(in the rows, 128 means zero)
First come named moves, each a turn or a mirror, each shown by rows before and after it. For each pair of rows after them, which moves, in which order, take the first row to the second? The first pair is done for you.
Q376:
[139 116 142 123 158  95 119 146 144 153 166 127 155 116 118 138  93 147
 163 138 137 134 118 126 157 122 176 108 133 148 123 169 149 129  99] |-> [138 106 136 124 160 108 119 147 141 144 164 134 154 115 112 146 100 137
 165 139 127 152 107 128 151 124 185  91 136 138 133 160 155 137  98]
[108 108 171 114 111 179 140 158 122 134 160 154 111 151 147 122  61  93
 119 137 126 164 161 159 109 145 151 163  85 164 121 142 104 100 120] |-> [107  95 163 116 109 186 127 147 104 127 148 165 102 137 141 134  61  69
 119 141 111 179 154 140  93 144 151 131  91 155 130 118 125 107 120]
[169 114 119 157 106 183 129 125 139 136 106 174 100 114 172 154 127  59
  97 127 103 123 117  99  82 118 128 108 124 129 171  79 134 130 120] |-> [174 167 138 142 100 168 157 139 179 150 136 134 121 145 188 112 130 106
  90 108 127 109 148 124 106 117 112 180  95 164 131 139 100 112 130]
Q76:
[156 178 118  82 119  86 111 144 133 105 134 105 154 141 112  95 163 205
 161 106 133 115 141 121 182 138 145 172 109  81 121 140  94 130 163] |-> [143 160 131  88  85 114 147 152 151 134 136 113 133 156 145  90 126 174
 142 104 147 138 166 158 163 140 120 200  78 106  97 154  67 106 149]
[176 133 133 161 113  94 100 100 175 157 139 129 104 176 124 110 139  97
 165 133 118 138 161 140 108  85 103  91 108 140 138 108 141 127  90] |-> [157 134 115 141 151  67  98 113 166 135 135  84 140 137  86 124 159 141
 144 133  95 117 150 129 133 114 139  71 115 113 127 102 162 133  83]
[ 97  70 113 121 146 127 145 135 100 161 110 124 107  75 118 191  82  92
 102 138 113 164 146 149 131 145 151  71 144 114 115  83 162 120  79] |-> [133  73 121 142 115 153 125 127  99 169 125 169  84 129 131 175  73  60
 138 144 130 181 129 140 116 121 123  66 157 130 145  81 153 128  91]
[130 105 117 139 115 116 105 113 142  96 146 159 122 145  99 101 131 136
 120 120 130  97  95 108 147 111 119 104 153 145 159 124 122 137 157] |-> [ 95 103 110 121 128 106 143 125 146 102 139 114 144  95 106 121 117 153
  77 115 116  94 119 139 162 129 132 118 117 138 111 127 115 122 136]
Q723:
[148 135 136 136 124 117 110 121 109 157 162 133 137 154 108 120 103 123
 157 131 136 152 115 121 138 124 127 123 151 119 148 126 129 123 116] |-> [129 142 130 116 131 116 101 127 116 136 153 101 165 133 105 110 140 157
 136 125 126 126 115 114 144 148 127 146 135 118 129 146 119 123 124]
[137 144 154 134 162  93 135 182 134 175 164 146 113 174 191 133 150 124
 149 139 131 176 164 114 120  99 131 156 113 162 151 148  78 125  95] |-> [123 157 150 118 159  83 125 184 130 157 151 123 136 154 191 126 168 161
 124 132 121 152 169 106 126 116 120 191  96 160 132 156  67 118 104]
[115  88 136 130 140 107 122 122 121 139 129 128 134 111  82 198 134 147
 124 122  90 107 151 127 138 121 125  98 128 106 114 119 157 135  72] |-> [ 94  84 131 130 126 121 117 116 106 112 103 137 140 113  87 181 141 152
 108 117  80  92 141 123 129 141 115 117 113  94 110 114 139 137  94]
Pairs:
Each pair is 2 to 3 moves apart.
[151 109 140 124  78 202  98 145 113 121 133 212  66 143 118 111 118 126
 160 137 173 162 133 133  98 116  59  51 148 134 152 104 117 176 146] |-> [170 175 168 112 104 153 128 170 169 151 179 155 102 158 116  91 116 202
 165 119 201 136 164 170 158 105  84  92 140 163 120 185 104 156 141] -> Q376 then Q723
[145 138 133 132 141 107 148 117 148 161 163 111 112 114 129 133 132 130
 146 110 134 132 123 159 145 109 136 125 123 137 112 147 135 120 103] |-> [136 155 123 135 132 113 129 117 137 129 136 105 135 119 121 107 164 163
 127 106 134 104 111 137 142 136 113 155 109 144 103 148 118 128 132] -> Q76 then Q723
[177 161 140 118 166 127 127 131 152 154 144  93 138 103  62 159 179 166
 131 134 139 117 130  92 177 123 156 122 125 128 131 143 124 152  99] |-> [150 131 117 123 134 166 109 115 117 111  83 121 129  95  81 148 195 150
  96 137 116 102 112  66 137 162 122 136 106 105 125 112 100 162 119] -> Q376 then Q723
[113 129 132 132 130 156 148 125 137 130 126 113 129 121 152 115 123 132
 102 119 132 118 145 160 117 134  96 161  91 133  92 139 100 123 119] |-> [123 102 122 140 129 154 108 110 107 113 104 154 108 115 133 130 132  99
 121 133 118 134 120 112  99 126 115  98 126 112 142  95 134 144 134] -> Q376 then Q76
[125 151 125 122 146 121 139 143 150 144 135  87 152 103 135 125 100 177
 107 129 128 113 169 161 163 125 158 155 125 153 105 154 134 121 113] |-> [135 148 131 147  99 173 110 132 149 121 122 136 121 161 155  92 101 151
 127 132 132 119 155 145 132 113 100 177 129 169 132 147 104 128 138] -> Q76 then Q723 then Q723
[156 108 136 132 137 117 132 155 145 157 150 148 106 106 100 153 106 111
 171 144 140 164 103 147 139 119 190  97 178 125 160 108 184 113  97] |-> [167 127 150 137 109 121 136 168 161 173 165 155 106 144 123 131 106 116
 180 145 167 174 116 159 142 106 176 134 161 151 153 130 155 100 106] -> Q76 then Q376 then Q76
[126 114 138 130  83 165  99 124 107 130  97 163 143  81 161 137 113 117
 103 165  80 121 128 127  73 159 126 126 116  85 108 147 105 140  97] |-> [134 150 138 117 118 131  88 131 110 114 105 124 172  83 142 127 148 169
 101 159  85  84 119 115  95 159 147 136 120  80 102 160 124 149 110] -> Q376 then Q76 then Q76
[159 144 149 140 162  95 161 148 152 164 189 113 124 116 137 139 117 135
 155 131 149 161 138 149 165 105 154 126 110 135 123 153 143 125 130] |-> [166 149 162 154 119 129 134 129 143 144 170 157 104 166 153 109 133 119
 169 134 157 156 116 118 133  97 112 149 116 141 149 145 124 139 166] -> Q723 then Q76 then Q723
